0.84 -3.67 -0.21 -6.73 -0.89 0.00 -0.48 -3.52 2.81 -1.79 2.86 -7.22 5.56 -0.90
0.45 -2.83 -2.14 -7.14 -2.90 -2.52 -2.10 -2.09 2.63 -2.93 6.14 -8.57 4.15 0.65
0.87 -4.58 2.04 -6.46 0.92 3.06 0.52 -5.43 2.95 -1.13 -0.06 -6.27 7.07 -2.31
=>
0.84 -3.67 -0.21 -6.73 -0.89 0.00 -0.48 -3.52 2.81 -1.79 2.86 -7.22 5.56 -0.90
0.87 -4.58 2.04 -6.46 0.92 3.06 0.52 -5.43 2.95 -1.13 -0.06 -6.27 7.07 -2.31

1.63 -7.54 5.18
-2.01 4.80 -5.96
-0.86 6.81 -3.24
-0.32 6.58 -1.89
-2.33 -2.68 -5.66
=>
1.63 -7.54 5.18
-0.86 6.81 -3.24
-2.33 -2.68 -5.66

-4.36 -3.93 -5.06 -4.34 4.62 4.51
4.36 4.66 5.19 4.23 -5.10 -4.51
-5.32 -5.35 -6.71 -5.84 6.68 6.62
-4.30 -4.45 -5.96 -4.86 5.79 5.34
=>
-4.36 -3.93 -5.06 -4.34 4.62 4.51
-5.32 -5.35 -6.71 -5.84 6.68 6.62

4.91 -0.72 0.44 0.55 0.76 1.65 1.38 4.92 -3.21 -0.87 3.72 6.30 -1.42 -4.17 -3.18 2.12
-6.91 0.31 6.65 6.80 -0.46 2.12 0.98 -1.65 -1.66 -3.25 0.37 -0.57 -2.23 4.61 6.66 -3.23
5.82 -1.23 -4.57 -4.93 -2.97 -7.08 -0.60 -0.20 4.62 3.86 -1.25 -1.78 0.51 -3.44 -4.52 4.11
0.34 -0.82 -2.18 -4.01 -1.03 -5.26 0.28 -2.81 4.09 2.71 -1.35 -3.48 4.53 -0.68 -2.27 -0.74
-0.32 3.01 4.90 5.89 0.53 4.98 1.73 2.99 -5.07 -1.33 0.70 4.09 -2.64 0.30 4.70 -2.25
-5.45 -0.04 -4.46 -4.36 -2.32 1.38 -5.96 -2.02 3.83 -0.15 -6.83 -1.96 -0.06 4.04 -1.49 0.86
=>
4.91 -0.72 0.44 0.55 0.76 1.65 1.38 4.92 -3.21 -0.87 3.72 6.30 -1.42 -4.17 -3.18 2.12
5.82 -1.23 -4.57 -4.93 -2.97 -7.08 -0.60 -0.20 4.62 3.86 -1.25 -1.78 0.51 -3.44 -4.52 4.11
-0.32 3.01 4.90 5.89 0.53 4.98 1.73 2.99 -5.07 -1.33 0.70 4.09 -2.64 0.30 4.70 -2.25

2.12 -1.41 2.67 1.68 -1.55 -3.13 -2.11
2.55 -1.44 2.21 0.85 -4.57 -0.82 -4.07
-0.35 -0.51 2.59 3.16 -0.75 0.19 -1.94
1.05 -0.33 1.17 -1.37 -6.68 0.52 -5.28
1.15 -0.04 4.34 2.12 -2.52 1.26 -1.87
-1.01 -1.37 3.93 1.83 1.63 8.39 -5.08
0.85 -0.48 2.37 1.78 -5.09 -1.32 -2.19
-1.80 -0.84 -0.36 1.60 -3.95 -2.84 -2.52
0.94 -0.74 3.06 2.91 -1.53 -1.25 -1.06
=>
2.12 -1.41 2.67 1.68 -1.55 -3.13 -2.11
-0.35 -0.51 2.59 3.16 -0.75 0.19 -1.94
1.15 -0.04 4.34 2.12 -2.52 1.26 -1.87
0.85 -0.48 2.37 1.78 -5.09 -1.32 -2.19
0.94 -0.74 3.06 2.91 -1.53 -1.25 -1.06

3.67 -2.16 1.02 -1.68 2.06 3.78 -7.60
-0.72 2.52 0.45 1.43 4.85 4.84 -3.63
=>
3.67 -2.16 1.02 -1.68 2.06 3.78 -7.60

0.51 -1.40 -5.22 -6.62 -4.72 1.32
1.37 2.67 5.59 6.74 5.12 0.94
1.52 2.95 6.16 7.43 5.65 1.04
0.63 -1.34 -5.34 -6.83 -4.80 1.44
1.30 2.53 5.42 6.59 4.92 0.95
1.44 2.76 5.98 7.30 5.41 1.09
0.54 -1.31 -5.22 -6.70 -4.65 1.26
0.57 -1.55 -5.67 -7.16 -5.17 1.52
0.62 -1.48 -5.68 -7.22 -5.12 1.50
0.50 -1.47 -5.66 -7.27 -5.04 1.24
0.65 -1.22 -5.42 -7.08 -4.74 1.26
=>
0.51 -1.40 -5.22 -6.62 -4.72 1.32
1.52 2.95 6.16 7.43 5.65 1.04
1.30 2.53 5.42 6.59 4.92 0.95
0.54 -1.31 -5.22 -6.70 -4.65 1.26
0.62 -1.48 -5.68 -7.22 -5.12 1.50
0.65 -1.22 -5.42 -7.08 -4.74 1.26

-3.54 -1.67 1.39 0.71 3.61
6.31 2.30 -1.43 2.85 -7.57
=>
-3.54 -1.67 1.39 0.71 3.61
---
5.37 -6.47 -3.15 6.73
-7.06 7.71 5.19 -8.04
5.31 -6.51 -3.11 4.36
5.18 -6.95 -2.81 6.31
-8.20 7.64 4.32 -6.70
=>
5.37 -6.47
-7.06 7.71

-2.76 2.51 -0.43 6.23 2.90
-2.97 -5.83 -5.29 0.55 -0.53
-2.34 -1.61 -1.36 0.24 1.65
=>
-2.76 2.51
-2.97 -5.83

-5.39 -6.23 -4.60 -3.13
-7.72 -4.64 -2.59 -3.50
-3.45 -2.72 -1.59 -6.11
-4.61 -2.41 -3.26 -5.36
-4.61 -3.36 -2.93 -2.01
=>
-5.39 -6.23
-7.72 -4.64

-4.80 0.90 -2.49 -6.89 1.64
3.88 1.15 -2.71 3.24 -3.38
=>
-4.80 0.90
3.88 1.15

4.61 0.32 3.45
-0.05 7.43 3.75
=>
4.61 0.32
-0.05 7.43

1.82 1.22 -0.51
-2.90 -0.20 -1.47
1.37 1.19 -0.54
-3.57 -0.06 -1.43
-7.81 0.40 -0.80
=>
1.82 1.22
-2.90 -0.20

1.37 -6.58
-0.12 -0.13
2.62 2.39
-1.76 -1.79
4.72 4.52
=>
1.37 -6.58
-0.12 -0.13
---
6.97 6.00 5.52 1.98
0.17 1.60 -2.53 -5.45
-6.15 -4.52 -6.86 -3.84
-1.92 -0.29 -4.56 -4.77
=>
1.98 -2.53 -4.52 -1.92

7.56 -8.04 1.36
1.11 5.06 -2.26
=>
1.36 5.06

-0.22 -1.06
-6.15 -6.18
-1.41 -2.09
-7.33 -7.20
=>
-1.06 -6.15

5.38 -5.28 -6.26 -0.64
6.50 -1.57 -5.11 4.53
-1.45 6.71 5.93 3.93
5.83 3.15 0.84 6.53
=>
-0.64 -5.11 6.71 5.83

7.42 -3.70 -4.76 5.97 1.30
-8.14 6.19 -0.53 2.85 -2.20
=>
1.30 2.85

2.88 1.85 6.45 0.77 -2.32
4.75 4.15 7.12 6.55 -1.38
=>
-2.32 6.55

0.91 -7.58 6.77 0.30
-1.53 -6.68 -0.23 5.43
-0.55 -7.56 4.36 3.42
=>
0.30 -0.23 -7.56

-2.31 2.73 -2.37
-2.93 2.88 -2.54
-5.38 4.93 -4.28
5.17 -5.50 6.62
=>
-2.37 2.88 -5.38
